(in the rows, 128 means zero)
Each path is a new rotation, seen through one point. The rows after it are directions, each followed by how far the rotation turns it, in deg/step (0 if it stays put).
Each turn is a multiple of 5 degrees from 10 to 175, or 0.
Each row of a path follows its step; steps can be skipped.
path 1
step 0: | 122 | 104 | 146 | 121 | 110 |  78 | 144 | 132 | 150 | 109 | 113 | 142 |  82 | 153 | 110 | 154 | 122 | 120 | 119 | 117 | 132 | 152 |  85 | 131 | 130 | 129 |
step 1: | 161 | 147 | 127 | 125 | 166 | 104 | 137 | 114 | 158 |  93 | 142 | 134 | 106 | 122 | 106 | 123 | 180 | 111 | 112 |  94 | 133 | 135 | 127 | 136 | 121 | 125 |
step 2: | 119 | 123 | 113 | 129 | 196 |  94 | 115 | 150 | 119 | 110 | 105 | 158 | 111 | 131 | 137 | 153 | 129 | 146 | 112 | 129 | 136 | 139 | 125 | 118 | 111 | 162 |
step 3: | 133 | 130 | 131 | 146 | 139 | 126 | 136 | 106 | 124 | 135 | 124 | 163 |  80 | 124 | 121 | 194 | 114 | 111 | 128 |  92 | 124 | 139 | 145 | 144 | 113 | 115 |
step 4: | 173 | 149 | 142 | 151 | 126 | 107 | 133 |  98 | 131 | 116 | 109 | 134 | 111 | 116 | 153 | 130 | 140 | 131 | 123 | 125 | 164 | 142 | 124 | 140 |  75 | 160 |
step 5: | 134 |  97 | 137 | 130 | 115 | 126 | 125 | 134 | 121 |  74 |  87 | 138 | 111 | 150 | 123 | 154 | 138 | 163 | 130 |  84 | 140 | 133 | 127 | 104 | 111 | 143 |
step 6: | 144 | 127 | 107 | 106 | 121 | 115 | 151 | 116 | 171 | 113 | 130 | 139 |  73 | 123 | 124 | 135 | 112 | 124 | 105 |  90 | 142 | 104 | 136 | 136 | 136 | 164 |
step 7: | 163 | 122 | 147 | 144 | 153 | 102 | 131 | 137 | 156 |  93 | 119 | 151 | 146 | 120 | 112 | 159 | 134 | 120 | 129 | 130 | 111 | 114 | 100 | 152 | 120 | 178 |
step 8: | 118 | 114 | 117 | 158 | 154 | 101 | 105 | 102 | 118 | 102 | 150 | 156 | 111 | 125 |  78 | 137 | 108 | 141 | 139 |  87 | 144 | 141 | 129 | 124 | 117 | 145 |
step 9: | 144 | 122 | 159 | 145 | 129 |  97 | 126 | 128 | 156 | 150 | 124 | 143 |  78 | 114 | 120 | 152 | 129 | 144 |  95 | 128 | 154 | 173 | 116 | 132 | 136 | 149 |
step 10: | 160 | 135 | 144 | 141 | 168 | 129 | 150 | 110 | 164 |  95 | 118 | 127 | 138 | 115 | 134 | 156 | 148 | 151 | 130 |  86 | 127 | 160 | 129 | 110 | 111 | 116 |
| 124 | 127 | 119 | 132 | 142 | 131 | 130 | 122 | 128 | 128 | 130 | 123 | 135 | 122 | 138 | 146 | 107 | 115 | 133 | 132 | 116 | 116 | 125 | 137 | 126 | 134 |
85
| 131 | 119 | 121 | 132 | 109 | 132 | 141 | 125 | 135 | 125 | 117 | 112 | 126 | 122 | 146 | 126 | 125 | 133 | 132 | 120 | 128 | 128 | 118 | 117 | 117 | 122 |
60
| 128 | 125 | 126 | 116 | 117 | 130 | 129 | 134 | 144 | 150 | 133 | 138 | 112 | 138 | 128 | 142 | 115 | 124 | 130 | 129 | 132 | 131 | 129 | 124 | 133 | 123 |
120
| 138 | 142 | 121 | 137 | 133 | 113 | 133 | 137 | 127 | 134 | 127 | 119 | 121 | 133 | 131 | 109 | 109 | 128 | 121 | 133 | 137 | 125 | 134 | 126 | 125 | 135 |
155
| 128 | 126 | 111 | 138 | 126 | 123 | 131 | 140 | 127 | 141 | 125 | 147 | 126 | 112 | 120 | 123 | 138 | 130 | 132 | 127 | 112 | 119 | 126 | 125 | 120 | 129 |
70
| 116 | 130 | 119 | 112 | 130 | 131 | 127 | 111 | 132 | 132 | 139 | 135 | 124 | 116 | 137 | 115 | 130 | 132 | 124 | 135 | 140 | 129 | 122 | 131 | 117 | 140 |
155
